A single turn carries every row of the set below to another of its rows. Some are shown first; where does it send the rows asked next?
z312: [-0.35  0.35 -0.54 -0.09 -1.30 -1.65 -0.46 -1.74  0.85 -1.50 -1.61  0.76
  1.39 -0.30 -0.69 -1.22 -0.66  1.68 -2.30  1.13  0.07  1.37 -0.37  0.44
  0.67 -0.31  0.53 -2.04 -0.41  0.13 -1.42  1.63 -2.12  2.03 -1.92  1.34
 -0.26  0.08  0.17 -1.51 -0.41  0.17  2.69  0.40  1.10  0.23  1.03 -0.15
 -0.69  2.09  0.87  0.59  1.85 -0.09  1.41  2.02]
z520: [-0.76  0.75 -0.05 -0.62  1.72  0.96  0.96 -0.53  2.53 -1.97  0.33 -0.67
  0.97 -0.54 -1.56  1.69  1.39 -0.59 -1.94 -2.06  0.97  1.89  1.01 -0.02
  0.35 -1.99 -0.66  1.68 -0.77  2.25 -1.92  1.02 -1.20  1.84 -0.56 -0.34
 -0.13 -1.95 -0.91 -1.73  0.16  1.33  0.54  0.61 -3.46  0.31  1.79  0.08
  1.03 -0.14  1.18 -0.82  3.25  0.09 -0.57  1.27]
z595: [-0.89  0.27 -1.29 -1.18 -1.35  0.96  0.17 -0.09  1.04 -3.19 -0.63 -1.90
 -1.09 -0.40 -1.46 -0.63 -1.51  1.08  0.04 -1.15 -0.20 -0.25 -0.07 -0.78
 -0.15 -1.17 -0.80  0.44  3.08  1.22  1.64  0.24 -1.17  0.75 -0.38  1.61
  1.03 -0.79 -1.20 -0.59  0.68 -0.59 -2.31 -1.01 -1.58  0.99 -1.85 -0.60
 -0.57  0.78  2.09 -0.30  1.43 -1.03  0.61  0.94]
z76: [-0.54  1.16  0.86 -0.94  1.87  2.02  1.49 -0.21  0.08 -1.52 -1.55 -0.13
  0.52  2.20 -3.10 -0.41  1.42 -1.36 -2.17 -0.87  0.99  1.12  2.55  0.73
 -0.65  0.29 -0.30 -1.27  0.86 -0.44  0.49 -1.12  0.85  0.10 -1.38  0.18
 -0.51 -1.69 -1.05 -1.33 -1.06 -0.64  1.50  1.15 -1.35  1.81  0.26  0.73
 -1.11  1.90  2.70  1.95  2.20  0.64 -0.30 -1.21]
z937: [-0.69  1.30 -0.75 -0.55  0.62  0.69 -1.83 -0.33  1.10 -1.53 -1.51 -2.10
  3.05  0.94 -0.13  0.39  0.04  0.69 -1.73 -0.46 -1.93  0.84 -0.40 -1.50
 -1.41 -0.48 -2.46 -0.17  1.53  0.19  1.49  0.01 -0.11  0.34  0.91  0.72
 -2.40 -1.72  0.03  0.26 -0.80  1.67  0.86  1.20  0.01 -1.28  1.65 -0.27
 -1.89  2.58  1.68 -1.38  2.30  0.18  0.13  2.26]
z472: [-0.52  0.00  0.50 -0.52  1.13  0.04 -1.00 -2.98  0.63 -0.78 -0.32  1.36
  3.86  0.80 -1.67 -1.41  0.40  0.09 -1.28 -0.59 -0.30  0.26 -0.88  0.23
  0.51 -0.40 -0.35 -3.00  0.40  0.51 -3.17 -0.04 -0.28 -0.43 -0.90  0.39
  0.05 -0.63 -1.34 -0.97  0.55  0.72  0.13  0.28 -3.46  0.10 -0.27  0.66
 -0.68  1.36  1.50  1.62  1.46 -0.22 -0.26  1.24]
z659: [-1.58  0.85 -0.90 -0.03  0.45 -1.36 -2.12 -0.29  0.24 -1.56 -1.85  0.61
  2.11 -0.55 -1.90  0.59  1.32  0.68 -0.23 -1.99  0.58  1.32  1.80  1.62
 -0.24 -1.79  0.72  1.24 -0.42 -0.46 -0.43 -2.40 -1.57  0.53 -0.99  0.75
  1.37 -4.07 -0.77 -0.81 -0.53  2.12  0.89  0.26 -3.30 -1.07  0.67  0.35
  0.43  0.13 -0.36  1.80  1.31  0.01  0.08  1.16]
z132: [-1.46  0.62 -1.05 -0.34  0.95  0.75 -0.13  0.74 -1.24 -0.34 -1.07 -3.17
 -0.36 -1.67 -2.60 -2.93 -1.11  0.16 -0.71  0.88 -1.30  0.09  2.11  0.49
  1.66 -1.49 -0.71  0.10 -0.39  0.46 -0.39  1.03 -0.17  1.09 -0.46  1.01
 -0.06  1.53 -0.48 -0.41  3.13 -0.91 -0.68 -0.68 -2.52  0.67 -1.13  0.06
 -0.34  1.12  1.76  0.46  2.89  0.35 -0.40  0.04]
z614: [-1.21 -0.94 -0.23 -0.69  2.09 -0.28 -0.63 -1.76  0.61 -1.72 -3.85 -1.42
  0.41 -0.91 -1.16 -1.40 -1.71  0.21 -1.14 -1.38 -1.65  1.90 -1.21  0.71
  3.26 -0.36 -0.03 -1.38  1.23  0.38 -1.36  0.31  0.83  1.15 -0.89  0.82
 -1.37  0.69 -1.75  0.35 -0.86 -0.29  2.67  2.36 -1.43  0.36  0.67  0.22
  0.44  1.49  0.35  1.41  1.30  0.44 -0.97  1.08]
z121: [-0.38 -0.12 -0.88  2.10 -1.56  0.79  0.74 -0.54  1.17 -0.92 -1.25 -3.04
 -0.01 -1.03 -1.43  0.03 -1.33 -0.46  0.87  1.65 -0.80  1.36  1.10 -0.62
  1.38 -2.38 -0.48 -1.13  0.39 -0.66 -1.03  0.23 -0.85  1.53 -0.33 -0.16
  1.36  0.87 -0.29 -0.29 -0.24 -0.22  1.77 -0.06 -0.59 -1.52  0.74  0.61
 -0.22  0.62  0.38 -0.26  1.71  2.81 -2.03  0.69]
z528: [ 0.99  0.33 -1.29 -0.48  0.68 -2.15 -1.82 -0.95  1.96 -0.81 -0.54 -0.55
  0.48 -2.21 -0.84 -1.44 -1.74 -0.54 -2.59 -1.81 -1.98  1.51  2.11  1.03
  1.83 -1.27  0.50  0.68 -0.33  0.30 -0.44 -1.22 -0.65  0.87  0.01 -0.44
 -0.72 -0.95 -0.47 -0.33 -0.33  0.47  2.52  2.02  0.83 -1.91  0.33  1.78
 -0.75  0.66  0.98  0.21 -0.61  0.17 -0.48  1.80]
z713: [-0.41  0.96  0.20 -0.74  2.60  0.38 -1.69 -0.56  0.47 -1.73 -1.62 -2.85
  1.31  0.30 -1.62  1.32  1.49 -0.02 -0.98 -0.27 -0.51  0.76  5.11 -0.23
 -0.05 -1.01  0.25  0.51  0.01 -0.07 -1.96  0.29 -0.37  3.62 -1.13  0.25
  0.13 -0.69  1.23 -0.10  0.39  1.56  1.02  0.99  1.00  0.38 -2.24  0.85
 -0.88  1.40  0.94 -0.25  2.19  0.10  0.23  1.18]
z792: [-0.93 -0.02 -0.91 -0.25  0.86  0.74 -0.88 -2.47  0.82 -2.19 -3.55 -1.56
  2.33 -0.96 -1.67 -0.91 -0.63  0.45 -1.46 -0.30 -0.62  0.61  2.05  0.36
  0.39 -0.97  0.39 -2.50  0.53 -0.42  0.42 -0.49 -0.16  0.53  0.23  0.87
 -0.48 -0.86 -1.74 -0.52  0.72  0.78  2.93  0.68  3.46  1.16  1.30  0.34
 -0.65  1.23  1.32  0.28  1.25 -0.17 -1.98 -0.10]
z645: [ 0.35  2.66  0.13 -0.60  0.79  0.85 -1.34 -0.77 -0.69 -2.26 -1.74 -1.67
  0.52 -0.36 -2.37  0.46 -1.57  1.97  1.37 -0.74  0.49  2.33  1.05  0.86
  1.25 -0.16 -1.02  1.92 -0.71 -0.91  1.08 -0.48  0.06 -0.16 -1.29  1.62
 -0.05 -0.57  1.43 -0.60 -1.59  1.23  0.37 -1.23 -0.75 -0.78 -3.19 -0.33
 -1.09  0.59  0.40  1.07  0.83 -0.17  0.40  0.03]
z408: [-0.60  0.53  1.20 -0.57 -1.72 -0.07  0.80  0.81  0.32 -1.96 -0.24 -2.53
  1.89  0.54 -1.65 -0.69  0.10  0.90 -2.04 -2.51 -1.38 -0.05 -1.09  0.09
 -0.60 -0.02  0.28  0.60  1.80 -2.51 -1.68 -0.32  0.60  0.38 -1.64  1.11
 -0.49 -0.73 -1.56 -1.42  0.33  0.72  1.90 -1.65 -0.76  1.31  0.47  0.69
 -1.95  0.59  2.35  1.83 -0.16 -0.54 -1.15 -0.06]
z883: [-0.52  1.47 -1.80 -1.05 -0.37 -1.19  0.51 -1.33  3.09 -3.76 -2.89 -0.96
  1.33 -1.11 -2.70 -0.94 -1.88 -0.56 -1.47 -0.69 -0.01  2.36  0.92 -0.87
 -0.20 -1.24 -1.85  1.37  2.94  2.31 -0.38 -0.56 -2.17  0.85 -0.72  1.12
 -0.94  0.90 -2.10 -0.59 -0.19  1.84  1.22  0.41 -0.64  0.72  0.22  1.17
 -1.96  1.30  1.64  0.15  1.80  0.74 -0.90  1.62]
z456: [-1.52 -1.19 -0.89 -1.83  2.20  0.57  1.81  1.48 -0.32 -2.57 -1.52 -1.00
  2.15  1.38 -1.94 -0.04  1.76 -0.19  0.24 -2.35 -1.37  1.72  0.84  0.86
  1.72 -0.84  1.09  0.99  1.68 -0.76  0.42  0.15  0.62  1.49  0.07  1.28
 -0.03 -1.82 -0.56  1.50  0.41 -0.04  1.85 -0.52 -1.33 -0.71  1.64  1.44
 -0.74  0.25  0.64  2.19  2.41 -1.15 -0.41 -0.37]
z23: [-1.56  0.58 -2.06  0.91 -0.63  1.17 -0.13 -0.60  1.40 -2.66  0.26  0.77
  1.26  0.61 -0.15 -0.14  0.29 -0.34  1.09 -1.23 -0.87 -0.48  2.34  1.27
 -0.84 -2.72  0.96 -0.22  0.78  0.14 -0.46  1.73 -2.24 -0.62  0.04 -0.09
  0.39 -2.61 -0.17 -0.34 -0.37  2.55  0.33  0.35 -2.57  0.53  0.11  2.44
  0.05  1.32  2.31  1.07  1.78  1.46  0.10 -0.66]
z848: [-1.59  0.72 -0.36 -1.51  0.12 -0.27 -1.28 -2.00  0.04 -1.39 -0.88  0.83
  0.94 -0.68 -1.69  0.41  1.78 -2.80  0.19 -1.10 -0.74  1.13  0.81  0.62
 -0.94 -1.96  0.74  0.17 -2.10  1.45 -1.10 -1.25 -1.20  1.82 -1.15  1.26
 -0.63 -1.77  2.30 -1.64 -1.52  0.02 -0.52  0.27 -1.69  0.24  0.68  0.74
 -0.06  2.02  1.43  0.92  3.16  0.02  0.49 -0.33]
z506: [ 0.01  1.67 -1.32 -0.42  2.93 -1.28 -0.41 -0.31  0.80 -2.75 -1.86 -0.90
  0.15  0.16 -2.25  0.75  1.17 -0.29  0.30  1.23  0.03  2.42 -0.43 -0.41
  1.56  0.43  1.50  0.39  0.87  0.91 -0.14  2.46  1.34  1.90 -1.89  0.12
  1.31 -0.61  1.41  0.51 -0.66  1.07  0.10  0.07 -1.58 -0.24  1.09  1.55
 -1.47  0.52  1.24  1.52  0.51 -1.94  0.73  0.11]
z116: [ 1.03 -1.74 -1.04 -1.20 -0.88  1.05  0.06 -0.67  1.75  0.99 -1.73 -0.40
  1.36  1.00 -1.07 -2.23  1.31  0.69 -1.20  0.04 -1.60 -0.24  1.34 -1.80
 -0.30 -1.33  0.14 -0.68 -0.94 -1.40 -0.04  0.44 -0.42  2.03  0.70  0.20
  0.01  0.10 -2.47  0.89  0.54  0.46  1.62 -0.19 -1.79 -0.35  1.86  0.68
 -1.06  2.02  2.80  1.79  2.40  0.07 -0.21 -1.05]
z183: [-2.05  2.70  0.92 -0.82  0.99  0.88  0.68 -0.52  1.45 -1.19 -0.30 -3.35
  0.94  0.70 -1.31 -2.54 -0.96 -0.73  0.77  0.81  0.27 -0.18 -0.62 -0.89
 -1.47 -1.53 -0.70  0.45 -0.83 -0.32 -0.60 -0.16 -1.39  2.02  0.59  2.09
  1.55 -0.82  0.27 -0.73 -1.16  1.31 -0.40  0.47 -0.27 -1.34  1.78  2.26
 -1.75  2.07  3.00 -0.09  1.20 -0.33 -0.11  0.27]
z804: [-2.69  0.18 -0.89 -1.45  0.61  0.82 -1.28 -1.28 -0.26 -0.13  0.44 -1.83
  1.81 -2.11 -1.08  0.11  0.46 -1.09 -2.46 -1.37 -0.86 -0.21  1.90  0.80
  1.82 -1.40  1.18  0.40 -0.73  1.23 -1.21 -0.85 -0.49  0.03 -0.07 -0.84
 -0.41 -0.99 -1.78  0.58 -0.05  2.24  0.37  0.07  0.76  0.17  0.58  2.07
 -1.09 -1.21  0.09  1.20  2.57 -1.49  0.11 -0.52]
z52: [-0.23  2.69  0.12 -3.11  2.27 -1.08 -0.15  0.08  2.04  0.79 -3.32 -0.57
  0.63 -0.60 -1.56 -0.59  0.90 -0.81  1.32 -0.11 -0.17  0.12  0.01 -0.58
 -0.97 -0.97 -0.89  1.18 -1.88  0.75  0.74 -0.51 -0.41  2.29 -1.86  2.67
  0.95 -0.24 -0.32  0.75  0.42  0.52  1.20 -1.46 -0.66 -0.18 -1.04  0.28
 -1.11  1.48  0.96  0.05 -0.19  0.61 -0.02  0.34]
z732: [ 0.17 -0.03 -0.51 -1.84  1.44  1.59 -0.91 -0.80  1.89  0.47 -0.73 -0.77
  0.35  0.28 -1.55  0.84  0.66  0.11 -3.02 -0.28 -1.53  1.69  1.14 -0.37
  0.50  0.10 -0.20  0.90  0.26 -1.04  1.38 -0.28  0.42  0.52  0.18 -0.77
 -1.19  1.72 -0.51  1.77  0.92  0.46  0.67  0.07 -1.45 -0.26  1.30  1.56
 -2.04  3.53  0.60  1.59  3.82  0.43  0.20  0.23]
z816: [-0.65  1.03  0.27 -0.66 -2.06  0.41 -0.42 -0.12  1.02 -0.55 -1.32 -3.32
 -0.79  0.38 -1.07 -0.33  0.62 -0.10 -0.79 -1.01 -0.74  0.16 -3.60 -0.13
  0.05 -1.12  0.39  0.65  0.69 -0.03  1.30  0.07 -0.79 -1.52 -0.62 -0.41
  0.04 -0.65 -0.83 -0.09 -0.76 -0.01  1.58  2.33 -0.91  0.44  1.85  0.49
 -0.41  0.71  0.60 -0.40  0.13 -0.16 -0.15  1.02]
z861: [-0.40  1.50 -1.01  0.60  1.08  0.73  0.58  1.07  1.18 -0.15 -1.26 -0.89
  1.43  0.34 -2.12 -1.13 -0.29  0.90  1.01 -1.52  0.55  1.70 -0.17 -1.03
  0.57 -0.97 -2.06  2.32 -0.01  0.56  0.85 -1.00 -1.92 -2.28 -0.67 -0.87
 -1.21 -0.10 -0.51  0.10 -1.33  1.35  2.27  0.28 -1.85 -0.09 -1.14  0.65
 -0.57  1.11 -0.64  0.43  3.00 -1.66 -0.69  3.06]
z94: [-0.72  0.98 -0.34 -0.88  0.87 -0.98 -1.21 -2.10  0.41 -2.72  0.53 -0.45
  1.43 -0.34 -2.52 -2.22 -0.77 -0.43 -0.21  0.31  0.35  1.18  1.32 -0.13
  0.20  0.36 -1.03  1.50  1.26  0.09  1.10  0.34 -0.33  0.65  0.49  1.66
  0.00 -0.14 -4.61 -0.12  1.23  0.65  2.09 -2.41 -1.56  1.05 -2.44  0.81
 -0.75  1.21  1.81 -0.50  2.00 -0.54 -2.03  0.85]
z50: [-1.90  2.25  0.14  0.97  1.68 -1.21 -1.11  1.31  1.84 -1.41 -1.20  0.28
 -1.48 -1.34 -1.45 -1.06  1.64  1.76 -2.56 -0.96  0.13  0.61  1.57 -0.74
 -0.10 -0.63 -0.37  0.41  0.43  1.13  0.18  0.23 -0.13  3.24 -1.74  0.48
  2.03 -1.79 -0.98 -1.57  1.12  0.56  0.61 -0.87 -2.09 -0.44 -0.93  0.42
  0.79  2.32  0.98  0.16  2.54 -1.68 -0.89  1.54]
z989: [-0.46  0.20 -0.14  0.42  1.08  0.28 -0.74  0.43  0.80 -2.03  0.30 -2.14
  1.10 -0.63 -1.58 -0.56 -2.01 -0.45 -3.85 -3.19 -0.26  2.59  0.63 -0.32
  0.04  0.32  1.20  1.46  3.27 -1.39 -1.28 -0.36 -0.40 -0.35 -0.93  0.81
 -0.49  0.11 -0.86 -0.52 -0.93  0.40  0.76  0.47 -1.04  1.86 -0.46  0.07
 -0.77  0.85  0.86  0.52  2.46 -1.99  0.02 -0.56]
z888: [-0.61  1.37  0.04 -0.46  0.21  0.50  0.64  0.78  0.62 -1.10 -1.91 -0.50
  2.26  0.52 -2.63  0.80  3.39 -0.31 -0.83 -0.58 -0.83  0.75  3.42  0.05
  0.18 -0.59 -0.79  0.27 -0.75  0.31 -0.18 -0.27 -0.60  0.55 -0.76  0.93
 -0.42 -0.45 -0.90 -0.69 -0.85  1.83  2.85  2.14  0.33 -0.57 -3.60  0.65
 -0.98  1.04  2.47  0.34 -0.81  0.63 -0.30  0.20]
z372: [-1.80  2.77 -1.75 -0.38  0.38  0.71  0.01 -1.96  1.19 -0.82 -0.20 -0.89
  0.57 -0.45 -1.28 -1.20 -1.17 -3.43 -0.88  0.03 -0.40  1.59  0.14 -0.46
 -1.70 -1.49 -1.98  1.74 -1.43 -0.98  0.70 -0.27 -1.07 -0.10  0.76  1.01
  0.44  0.36 -1.62 -1.52 -1.69  1.36 -0.24  2.54 -0.45  0.68 -0.93  1.74
 -0.27  1.76  2.32 -0.46  1.15  0.04  0.43  1.19]
z991: [-0.04  0.45 -1.47 -0.31  0.14 -1.60  0.63 -1.41  0.86 -2.34 -2.92  0.76
  0.55  1.08 -2.69 -0.80  0.37 -0.31  0.67 -1.34 -1.43  1.48  0.35  0.39
  0.42  1.44  0.97  0.86 -1.16  0.53  0.16  1.83 -0.15  0.89 -1.62  0.06
  1.68  0.68 -1.00 -0.84 -0.83  1.98  1.48 -0.11 -3.02  1.15 -0.27  1.21
  0.67  0.31  0.89  2.03 -1.53 -0.42  0.27  0.54]
z399: [-0.78 -0.33 -1.48 -0.60 -0.60  1.17 -1.49 -0.32  0.11 -4.23  0.81  0.35
  0.19 -2.55 -0.96 -1.33  1.16 -0.27  1.43 -1.96 -0.82  0.61  1.94  0.13
 -0.43 -0.54  0.52  1.58 -1.58  0.17  1.16  1.27 -0.88  1.01  0.04  0.95
  0.13  0.32 -0.09 -1.76 -0.13 -0.38  1.02  1.11 -1.42 -0.81 -1.73  1.10
 -1.26  2.82  2.52  2.04  0.76 -0.86 -0.44  0.66]
z435: [-0.47  0.88 -0.84 -1.45 -0.58  1.13 -0.88  0.21  1.27 -0.99 -0.50 -1.54
  0.65 -1.09 -0.59 -0.90 -0.08 -0.45 -0.32 -0.99 -0.03  0.49  2.15 -2.57
 -1.10 -1.76 -2.01  0.79  0.27  0.74  2.21  1.47  1.56  0.90  0.33  0.63
  0.53  0.19 -3.00 -0.25 -0.10 -1.45  0.23 -0.73 -2.73 -1.79 -0.95 -0.05
  0.12  0.81  0.25 -1.16  2.21  1.74 -0.66  1.12]
z605: [-0.53  0.82 -1.30  0.16 -0.46 -0.71  0.47 -0.52  0.00 -0.49 -2.00 -2.54
  1.27 -0.30 -1.75 -1.15  0.43  1.93  0.56 -0.04  0.72  0.43  0.14 -1.79
  1.19 -2.76 -1.33  1.08  0.88 -0.88 -1.25  1.28 -1.80  0.63 -0.41  0.68
  0.24 -2.60  0.76  0.98  0.30  1.56  0.59 -0.74 -2.29 -0.65  0.48  0.42
 -0.01  1.22  0.51 -0.28  2.28 -2.32 -1.28  3.96]

z937 turns into z645
z312 turns into z132
Where do these go?
z50 turns into z804
z614 turns into z435
z605 turns into z713
z408 turns into z183

